Read these off the matrix that follows. Counting starts at 1.
1) Find the entry in row 2 and column 2.
2) Find the entry at row 1, column 2.
3) Find the entry in the top-right corner.
4) Find the top entry of the column that holds the largest entry.
5) Find the entry at row 1, column 3.
6) Find the entry directly above 110.
7) Find the entry just left of 152.
8) Find the entry at row 2, column 1.
[[119 125 119 124 131 134 125 125 131 126 132]
 [110 116 116 132 152 119 119 122 133 134 113]]
1) 116
2) 125
3) 132
4) 131
5) 119
6) 119
7) 132
8) 110

125	126	135	132	130	119	137	124	130	119	133	128	141	128
129	133	134	128	136	149	133	115	130	119	127	124	118	121
117	117	123	119	128	124	118	141	126	135	129	118	137	126
133	142	141	129	128	139	138	128	111	122	125	115	154	135
Rows and columns are numbered from 1.
Which number is the entry in the top-right corner?
Answer: 128
Which number is the entry just right of 123?
Answer: 119
Which number is the entry at row 1, column 3?
Answer: 135
The entry in row 3 and column 1: 117
Which number is the entry in row 1 and column 2?
Answer: 126
Which number is the bottom-right entry?
Answer: 135
Which number is the entry just right of the smallest entry?
Answer: 122
The entry in the bottom-left corner: 133
The entry directly above the largest entry is 137
The entry just left of the smallest entry: 128
The top-left entry: 125

Read these off the grid that follows. Indices start at 1.
1) The entry in row 1 and column 2?
2) The entry at row 1, column 1?
3) The entry in the top-right corner?
4) The entry at row 1, column 3?
5) The entry in the bottom-left corner?
6) The entry just right of the largest entry?
7) The entry at row 3, column 1?
8) The entry at row 2, column 2?
[[128 136 128 102 130 107 127 118 136 127 118 140]
 [130 132 122 138 143 117 137 120 138 134 120 126]
 [128 129 136 133 121 139 124 139 127 110 112 135]
 [129 130 144  99 129  99 139 126 112 130 152 135]
 [128 123 127 117 130 113 145 124 140 142 139 122]
 [135 134 121 112 121 138 126 137 119 134 144 141]
 [117 120 113 117 125 115 152 120 119 142 153 129]
 [122 117 115 121 134 137 127 125 142 127 124 110]
 [119 126 142 110 130 141 107 135 114 117 104 134]
 [107 104 127 130 120 130 136 130 135 131 131 118]]
1) 136
2) 128
3) 140
4) 128
5) 107
6) 129
7) 128
8) 132

W =
[[112 157 125 139 114 143]
 [130 137 121 127 126 131]
 [133 127 133 120 115 137]
 [122 134 131 134 134 125]
 [141 107 120 128 133 119]
 [120 129 129 115 126 137]]
Counting starts at 1.
Which number is the entry in row 2 and column 1?
Answer: 130
Which number is the entry at row 2, column 2?
Answer: 137
The entry just right of 128 is 133
Which number is the entry just left of the smallest entry?
Answer: 141
Which number is the entry directly below 139?
Answer: 127
The entry at row 3, column 1: 133
The entry just right of the smallest entry -> 120
Which number is the entry directly below 119?
Answer: 137
Which number is the top-left entry?
Answer: 112
The entry in row 1 and column 2: 157
Which number is the bottom-left entry?
Answer: 120
Which number is the bottom entry of the column that holds the smallest entry?
Answer: 129
Which number is the entry just right of the largest entry?
Answer: 125
The entry directly below 128 -> 115

a =
[[137 122 145 123 107 147 135]
 [136 120 142 125 104 147 137]
 [134 115 114 124 107 138 142]
 [132 114 119 125 102 139 142]
 [135 118 138 126 102 146 138]
 [103 131 149 130 128 124 110]
 [119 132 128 125 151 104 136]
 [119 132 127 125 151 104 136]
 [102 127 147 134 134 122 113]]
Counting starts at 1.
The entry at row 1, column 1: 137
The entry at row 3, column 1 -> 134
Report the entry at row 1, column 3.
145
Report the entry in row 1 and column 2.
122
The entry in the bottom-left corner: 102
Report the entry directly below the centre entry.
130
Report the entry at row 3, column 2.
115
The entry directly above the centre entry -> 125
Report the entry in the bottom-right corner.
113
Report the entry just right of the centre entry.
102
The entry at row 3, column 3: 114
The entry at row 2, column 2 is 120
Report the entry directly below 130.
125
The top-right entry is 135
The entry directly below 110 -> 136

x =
[[132 133 132 147 132 133 132 128 133 132 147]
 [133 133 132 136 132 132 132 130 152 132 132]
 [134 133 136 132 130 137 134 136 134 134 131]
 [131 131 131 134 132 135 134 135 133 132 132]
 [133 148 135 133 133 135 132 136 132 132 134]
 [132 135 131 135 135 137 132 137 134 132 135]
 [132 131 133 132 131 132 133 133 136 135 132]
 [131 132 132 131 131 135 131 133 134 134 134]
 [134 132 143 132 133 132 132 131 134 134 132]
 [134 132 136 134 142 139 134 136 133 138 132]
 [151 135 137 137 133 137 133 137 135 131 134]]
Rows and columns are numbered from 1.
The entry in row 1 and column 3: 132
The entry at row 2, column 1 is 133
Report the bottom-right entry.
134
Report the entry directly below the smallest entry.
130
Report the centre entry.
137
The bottom-left entry: 151
The entry in row 1 and column 1 -> 132
The minimum -> 128
Report the entry just right of the centre entry.
132
The entry in the top-right corner is 147
Report the entry in row 3 and column 1.
134
The entry in row 1 and column 2: 133
The bottom entry of the column that holds the smallest entry: 137
Report the entry in row 3 and column 2.
133
The top entry of the column that holds the largest entry is 133
Report the entry at row 2, column 2.
133
The entry just right of the largest entry -> 132
The bottom entry of the column that holds the largest entry is 135
The entry at row 2, column 3 -> 132
Report the entry just left of the smallest entry.
132
Report the entry directly below the centre entry.
132

B =
array([[123, 134, 124, 140, 115, 149, 128, 145, 117, 140, 117, 130, 125,
        142, 128],
       [117, 129, 136, 117, 132, 132, 129, 150, 110, 121, 141, 125, 144,
        128, 129],
       [133, 122, 135, 116, 131, 107, 128, 135, 113, 117, 145, 141, 124,
        128, 136],
       [116, 149, 109, 140, 128, 135, 123, 127, 122, 114, 114, 129, 139,
        125, 137],
       [130, 119, 145, 116, 138, 130, 122, 130, 128, 155, 132, 128, 131,
        122, 116],
       [133, 116, 145, 114, 137, 129, 128, 132, 126, 148, 137, 131, 131,
        123, 115],
       [117, 128, 125, 121, 124, 108, 129, 131, 126, 110, 135, 111, 135,
        129, 141],
       [131, 112, 145, 117, 136, 131, 126, 135, 127, 150, 135, 131, 131,
        123, 114],
       [127, 128, 108, 130, 138, 139, 127, 139, 136, 137, 147, 129, 142,
        125, 121],
       [137, 134, 123, 135, 141, 144, 126, 130, 133, 133, 131, 154, 132,
        119, 122],
       [116, 127, 138, 135, 135, 145, 129, 124, 138, 132, 112, 112, 134,
        119, 115],
       [116, 126, 130, 114, 132, 132, 128, 148, 111, 120, 142, 122, 139,
        126, 128],
       [118, 133, 129, 139, 146, 141, 129, 124, 138, 114, 128, 120, 139,
        105, 124],
       [124, 138, 140, 124, 138, 127, 123, 120, 111, 118, 114, 135, 131,
        112, 134]])
Report the 2nd smallest entry.
Answer: 107
Report the fourth entry in reading order.
Answer: 140
Report the entry just right of the smallest entry.
Answer: 124

m =
[[118 105 115 132 124 127 125 122]
 [149 130 142 129 133 116 139 132]
 [126 117 114 131 130 111 139 117]]
The last entry of the largest entry's row is 132
What is the largest entry in the first column?
A: 149
What is the first entry in reading order?
A: 118
The top-right entry -> 122
What is the 2nd entry on the main diagonal?
A: 130
What is the fourth-last entry, reading row by row?
A: 130
The entry directly above 129 -> 132
The bottom-left entry: 126
What is the entry in the bottom-right corner?
A: 117
